rotation ticks, each row followed by its count of ticks:
The counts run from 0 to 358.
[129 114 157 123  74 109 147  84  72 124 112 108 134 105  75 144 112 149
 155 123 126 110 151 115 161 132  57  66  95 155 134 108 104 136 115 108
 168 133 115  93 121 152 135 141 109 120 148 118 160  86 135]	217
[162 128 147 137 107  98 159 141 117  61 118 115  73 124 167 107 112 123
 143 129 119  96 169 145 126 132 105 121 163 179 115 117 120  91 123  91
 157 129 115 152 135 180 107 112 142 123 148 164 118 135 116]	199
[ 70 116 106 123 118 138 104  85 153 171 105 132 144 199 131 135 132 139
 115 130 144  86 159  97 153 201 130 141 145 116 132 155 108 170 113 122
 126 130 124 109 194 131 113  97 109 134 155 106  92 130  93]	163
[126 137  76 117 165 150 126 125 138 160  95 112  91 147 112  99 106 122
 128 106  99  90  90 117 118 151 110 169 135  96 149 138 126 169 131 120
 191 141 142 131 160 145 140  87 108  99 125 170 182 141  92]	311
[126 144 143 153 155  99 114 138 105 112 138  78 126 174 203 118 107 107
  88 163 126 107 152 155 123 108 141 156 145 100 132 149 133  95 115 128
 115 152 105 170  89 143 121  76 133 138 128 157 107 130 133]	83
[104 122 123 108 111 140  97  82 132 204 132 135 147 101 117 128 113  96
 147 125 114 144  71 112 153  67 173 133 130  66 148 112 121 160 140 122
 161 136  99 111 133 135 131 134 152 115 133  82 148 121 122]	247
[152 139 115 124 169 143 100 113 168 148 140 174 123 134 174 122 122 104
 144 128  91 155  81 108 124  44 138 157 129  99 130 140 142 160 131 161
 113 115 126 166  79 128 154 171 166 120 156 130 142 136  99]	64
[164 144 165 132  48  99 173 140 112 132 161 129 133 117  93 142 121 127
 132 127 141 140 128 169 101 100 143 101 137 132  99  95 156 103 165  96
  84 121 145  99  88 122  87 138 163 126 107 133 149 102 177]	263
[146 121 137 144 110 142 126 160 137 144 142 165 135  82 108 119 141  82
 151 139 124 123 131 112 121  77  95 120 117 139 145 180 130 134 134 116
 141  99 132 150 101 139 177 231 135 133 111 132 140 124 101]	270
[152 100 159 138  83 107 167  80 104 124  87 100 113 109  91 111  99 120
 129 125 149 116 145 150 168 142  98 109 102 143 137  82  98 110 113  90
 199 144  87  90 132 161 119  96 123 130 143 161 166 131 121]	16
[158 139 137 116 114 127 139  81 189 116 101 130 119 203 149 129 105 178
 123 106 112 140 136 104 131 183  94 105 155  96 157  99 147 120  76 126
 139  89 140 111 110 149 104 114 150 151  88 101 145 101 154]	187
[128 161 112  97 124 131 116 158 106 113 136 110 113 115 103 101 138 104
 135 128 123 103  68 124 131 125 142 166  52 133 131 138 122 129 174 114
 159 142 116  93 161 133 108 103 117  88 141 169 170 161 144]	201
[ 66  95 121 108 118 102 141 156  98 182 182 100 103 103 114 125 130  91
 183 115 147  84 131 100  74 125 129 105 139 154 128 119 146 182 160 134
 114 155 153 142 146 131 125 154 138 156 121 160 129 137 108]	287
[192 135 125 127 101 128 170 101 132 143 143 141 124 139 123 121 113 161
 104 165 186 182 126 150 127 159 128 109  81 112 131 143 144 110 140 109
  92  73 149  73  77 123 126 151 140 138 103  71 131 140 157]	4
[ 92 115 129 153 123 119  97  64 112 135 139 124 175 173 138 158 129 157
 134 128 133 129 161 123 168 109  94  89  58 133 132 124 115 115 104 134
  92 146 110 140  92 132 123 143 125 131 171  88  86 133 122]	66
[120 143  87 105 191 150 124 163 153 127 100 116 102 146 143  88 133 112
 126  90 111 117  68 116  99 131 126 173 119 136 129 125 147 130 128 170
 165 140 116 149 168 111 127  85 108 120 127 191 166 163 108]	110
[133 138 116 134 111 132 115  82 144 198 142 140 126 122 120 112  91 113
 147 118 131 152  80 137 129  75 141 138  88  53 154 116 144 175 164 103
 129 127 123 114 106 146 147 152 157 110 141  94 154 148 124]	155
[104 146 129  98 139 171 117 147 164 158 129 127 146 183 120 120 138 123
 117  85  78  90 102  74 124 145 127 154 155 117 126 182 126 146  83 130
 201  87 141 132 129 153 108 113 110 148 125 126 147 136 124]	220
[117 117 158 197 144 165 137 156 140 141 118 150 189 105 112 127 152 103
  77 102  99 175 147 138 166 138 130 118 125  85  94 126 100 137 108 115
 162 154 120 129 129 128 160 114 107 122 137  77 116 153 133]	42
[126  92 121 106 118 132 177 142  76 190 122 122 113  55 101 117 132  85
 110 155 147 154 109 161 103  84 193 132 175 120 102 113 154 113 143 154
 130 121 118 107 134 108 121 113 150 129 126 147 137 112 124]	80
[110 127  98 130 163 153 151 164 124 126 119 129 121 155 147 116 155 185
 100  94 127 139 112 154 110 157 131 132 194 147 117 110 133 103 141 183
  80 136 150 153 154  92 103  84 117 116  98 132 100 140 149]	261
[ 90 105 143 145 107 117 145 124 162 166 168 112 115 113 156  81 112 162
 152 113 111 144 110 122 117 169 123  84 162 102 142 124 159 125 125 117
 153  99 155 119 127 175 129 106 155 123 105  57 126 171 168]	337
[125 128 146 147 172 119 148 169 159 110 106 163  96 161 151 127 127  89
  98 130 108 105 184 127 106 143 126 105 131 131  71 131 144 145 117 118
 115 149 145 168  95 168  97 115 139 132 204 166 118 119 106]	140
[138 165 116 113 123 136  78 141 101  94 164 131 185 129  94 176 145 130
 137  97 109 156  69 137 126  87 159 178 115 120 133 119  82 139 164 134
 111 163 111 108 139  70 151 118 101 119 112 124 118 125 156]	150
[146 147 103 124 165 138 128  98 120 145 155 158 126 154 144 135  99 140
 132  89 122 165  66 138 131  95 138 164 102  73 129 111 120 185 157 135
  99 164 133 142  81 114 139 109 126  87 171 118 127 147 113]	357
[111  66 136 115 109 127 158  48 114 176 118  83 145 150 131 123 115 156
 121 137 169 135 128 156 147 167 153 135 145 154 147 118 125 104  96 135
 146 105 100 103 184 144 109  78 134 154 101 126 124 149 108]	222
[136 115 148 150 150 119 139 172 137 110 150 104 120 166 160 139  98  73
 109 113 111 107 181 146  80 106 142 135 137  92  91 127 138 167 123 107
 108 169 136 160  79 140 136  90 127 158 170 176 119 133 120]	82
[ 99 166 103 123 131 135 100 169 108 117 161 124 178 156  95 159 166 155
  84 102 140 121  97 147 123 144 152 159 106 132  97 144  92 135 159 147
  82 166 132 124 146  84 110 108  79 122 109 126 110 138 142]	352
[105 169 125 112 126  93  88 123 102  79 148 132 108 155 156 136 137 168
 144 141 120 106 139 115 146 106 105  77  87 172 121 133 145 103 135 154
  97 140 140 147  96 138  79 143 131 106 168  69 104 131 149]	325
[167 122 152 125  66 135 166 135 132 131 143 129 131 141 137 125 120 125
  99 147 171 163 141 173 122 139 138 130  82 148  87 139 136  89 140 105
  92  70 122  68 110 132  80 136 145 153 109 128 121 129 159]	205
[134 119 152 171 123 143  98 111 131 140 116 143 193 106  96 160 152 109
 125 101 108 190 125 144 142  85 149 161 137  98 121  86  67 150 103 127
 167 165  77 116 154  85 158 121 112 148 106 112 126 114 127]	41
[140  82 143 133 107 153 169 162 117 131 139 124 110  61 141 119 142  95
 132 144 143 174 129 138  92 131 188 120 159 168 101 125 159 103 131 138
 134 111 115  93 165 111 126 138 169 167 112 148 127 145 144]	22
[ 92 141 112 144 157  89 120 134  68 149 128  70 103 119 175  97 107 124
 104 186 136 109 142 142 122 139 135 131 161  96 151 147 154  63 131 143
 143 141 118 134 110 150 121  74 111 118  98 100 134 120 162]	285
[138 136 123 111 130 141 124 169 142 123 128 120 146 172 104 168 140 126
 105 112 132  91 163 130  89 128 111 177 153 169 120 138  99 137 116 154
  89 118 124 159 122  78 126 164 108 159 103 212 109  82  96]	145
[143 143 136 134 122 156 125 139 178 135 132 129 157 203 103 122 120 120
 122  84  72  99 124  94 122 162  96 141 111  87 139 175 127 173  99 102
 170  87 158 137  96 154 147 141 108 153 125 135 146 141 132]	128
[138 137 126 152 141 148 127 170 143 124  97 175 111  94 159 121 138  66
  86 154 116 124 146 142 119 102 183 160 141  97  74 132 120 139 160 125
 105 158 108 137 129 126 118 152 122  94 165 153 108 118  99]	231
[133  78 147 119  73 121 182  91 105 161 119  92 149 146 111 123 127 134
 112 110 175 125 160 161 130 159 150 120 122 165  99 118 127 106 111 106
 142 104 111  73 155 135  80  91 136 158 141 147 123 141 124]	314
[133 140 107  92 125 158 153 164  99 143 138 164 136 113  63 157 159 108
 125 127 133 102 111 123 112 130 105 120  89 160 113 166 130 154 168 164
  98 112 151 120 105  91 137 190 104 124 137 161 148 113  88]	236
[ 92 165 130 122 123 109  60  98 154 169 132 132 142 132 122 145 116  97
 161 149  98  97 111  68 133  92 181 151 162  65 150 155 113 187 140 121
 141 138 132 129 124 121 160 150 141 108 127  84 119  85 128]	305
